In the data rows, 128 means zero.
Here are some points:
[131 133 136  87 181  98 198 117]
[135 135 133 137 152  68 159 118]
[102 171 138 154 135  98 124 117]
[135 141 117 239 115 210   1 150]
[127 155 126 116 171 113 104 124]
[119 147 127  82 101 126 184  98]
[138 142 135 151 118  81 190 111]
[145 142 104 191 121 249   5 150]
[194 134 124 106  79  88 110 140]
[100  87 133 128  81 105 137 128]
[159 155 126 170 127 112 135 107]
[125 108 159 164 131 115 142 139]
[170 152 139 158 142 111 125 109]
[167 140 110  85 109 191  73 173]
[171 130 129 100 119 102   0 170]
[ 74 106 117 112 137 114 120 146]
[ 83  92 109 198  82 114 181 140]
[ 64  74 116 126 108 123  64 129]
[178 128 146  56 154 156 171 142]
[127 145  57 120  94 111 148 140]
[101 154 124 164 111 104  65 152]
Then 25 other points, each followed by its number:
[ 98 138 144 111 125 104  41 104] 0
[165 133 152  65  75 255 120 157] 1
[128 149 137 196 129  77 192 128] 2
[169 134 119 237  97  73  43 113] 3
[152 144 145   0 118 102 156 115] 4
[ 71  87 169 147  94  99  91 139] 5
[167 129 144 117  83  45  80 157] 6
[ 99 119 101 169 187 113 165 114] 7
[125 144 142 179 164 114 159 110] 8
[ 96 100 104 101  85 132 164 133] 9
[ 86 110 109  93 127 123 157 148] 10
[194 131 140  78 169 255  50 157] 11
[ 86  99 114 202 104 102 214 138] 12
[164 131 105  74 124 156   0 149] 13
[131 137 124  65 120  72 177 108] 14
[116 144 124 155 176  56 159 116] 15
[ 99 111 103 145  87 122 144 121] 16
[179 154 137 138 140 130 182 112] 17
[110  71  68 165 154 129 204 101] 18
[ 77  77 108 144 139 119 119 115] 19
[138 125 131  89 150  73 224  99] 20
[155 141 134  64  86 177  98 157] 21
[159 161 143 159 175  75 149 107] 22
[ 80 157 136 124 178  78 162 108] 23
[ 79 109 103 110 118 100  78 141] 24
Which of these numbered points is nearest to each point below, ignoring the 2 directions in which the first points spread most? Its number follows each.
[122 163 125  66 141  48 220 120] > 14
[175 136 149  92 134 116  29 159] > 5
[ 93 102 124 137  95 124 113 138] > 16
[105 148 143 178 164 129 146 104] > 8
[ 62  79 117 191 179 138 154 105] > 7
[105  77  77 163 147 120 141 144] > 18
[108 164 130 213 139  70 180 139] > 2
[166 156 127 184 161 133 179 116] > 17
[149 118 125  77 121 233  31 147] > 9
[111 163 123  77 149 149 247 103] > 11
[ 95  85 123 145 166 137 183 143] > 11
[207 144 146   0  58 255 135 136] > 1
[157 122 123 109 163 109 140 120] > 20
